(in the rows, 128 means zero)
Each path below is one point turned by a fixed rotation once a step. After each direction that follows a path, write how fast that rotation turns it, in deg/step (0 if it stays still).
Each turn is a multiple of 5 degrees from 10 to 175, or 0.
Each row of a path follows its step; steps can be skipped.
Path 1:
step 0: [125 131 125 127 132 133 131 125 136 130 117 128 130 128 113 120 129 119
 126 129 131 138 121 121 131 116 129 125 124 126 130 128 125 123 139 123
 127 128 153 126 128 124 121 126 136 137]
step 1: [130 125 122 132 125 142 126 131 125 128 120 137 130 119 113 122 149 120
 127 134 130 132 123 121 131 130 131 123 127 122 135 122 120 130 135 122
 130 118 131 118 133 131 119 127 123 132]
step 2: [120 127 131 125 130 132 128 122 139 121 127 119 124 127 115 126 141 118
 129 131 129 119 126 125 127 134 119 126 127 133 131 125 123 125 143 125
 122 111 124 118 119 118 119 127 122 131]
step 3: [131 136 135 128 135 134 123 117 140 124 130 127 133 119 122 117 143 120
 131 131 129 125 134 122 124 132 128 129 124 130 119 129 137 126 147 126
 128 130 139 130 118 129 124 129 135 131]
step 4: [134 128 123 126 131 132 134 115 142 120 127 127 134 123 123 112 139 119
 132 130 126 134 117 124 133 133 131 135 126 123 119 120 118 132 132 122
 125 126 127 126 134 137 126 133 139 137]
step 5: [123 131 141 125 126 142 137 125 138 133 129 122 121 123 124 121 136 116
 137 133 121 130 116 131 133 137 125 125 128 117 141 120 127 130 132 127
 118 124 124 129 130 130 118 129 135 128]
step 6: [130 138 131 133 136 131 141 132 138 128 128 130 121 126 120 112 135 124
 133 124 126 129 119 119 129 130 123 127 127 127 133 131 130 123 142 124
 124 121 129 149 122 124 124 122 122 128]
step 7: [129 130 130 126 135 135 140 127 127 121 121 130 122 117 126 118 129 126
 130 135 114 136 126 109 127 131 137 119 116 132 118 126 123 126 142 126
 125 123 128 132 130 132 124 132 126 132]
step 8: [121 126 136 137 126 139 139 126 134 118 126 130 129 122 121 124 130 116
 138 134 118 123 135 121 130 142 134 129 120 131 133 130 113 124 123 117
 127 125 123 130 128 127 125 126 136 134]
step 9: [122 131 137 129 140 132 132 134 138 125 121 116 137 119 121 134 126 116
 147 123 122 127 123 119 131 135 123 135 129 129 131 131 129 120 131 126
 127 121 138 135 125 134 124 124 133 133]
step 10: [132 134 126 129 129 136 145 127 123 117 119 128 130 120 122 121 134 130
 143 122 131 136 122 124 125 133 135 132 123 126 133 130 138 126 138 129
 133 117 133 128 133 136 130 120 134 139]
Speeds:
[130 128 130 127 130 130 129 128 130 128 131 124 130 127 126 127 127 130
 129 129 130 126 128 128 130 129 130 132 127 129 127 129 129 130 125 130
 127 129 129 124 125 132 132 128 130 128]	65
[126 128 127 129 129 126 127 123 128 129 131 125 129 130 128 128 127 128
 128 127 125 125 132 126 130 131 130 128 126 129 125 129 126 127 129 127
 130 133 130 129 132 127 127 130 130 129]	80
[127 128 126 128 128 130 126 128 129 129 128 129 130 126 128 126 128 132
 127 126 125 131 127 127 128 127 131 126 128 127 126 126 127 131 130 128
 131 127 125 125 132 130 132 124 127 131]	115
[131 128 126 129 129 128 127 128 128 129 130 126 128 128 129 127 128 129
 128 124 128 133 129 127 127 124 126 128 129 133 127 129 131 125 133 129
 129 128 131 131 126 129 129 127 131 127]	110
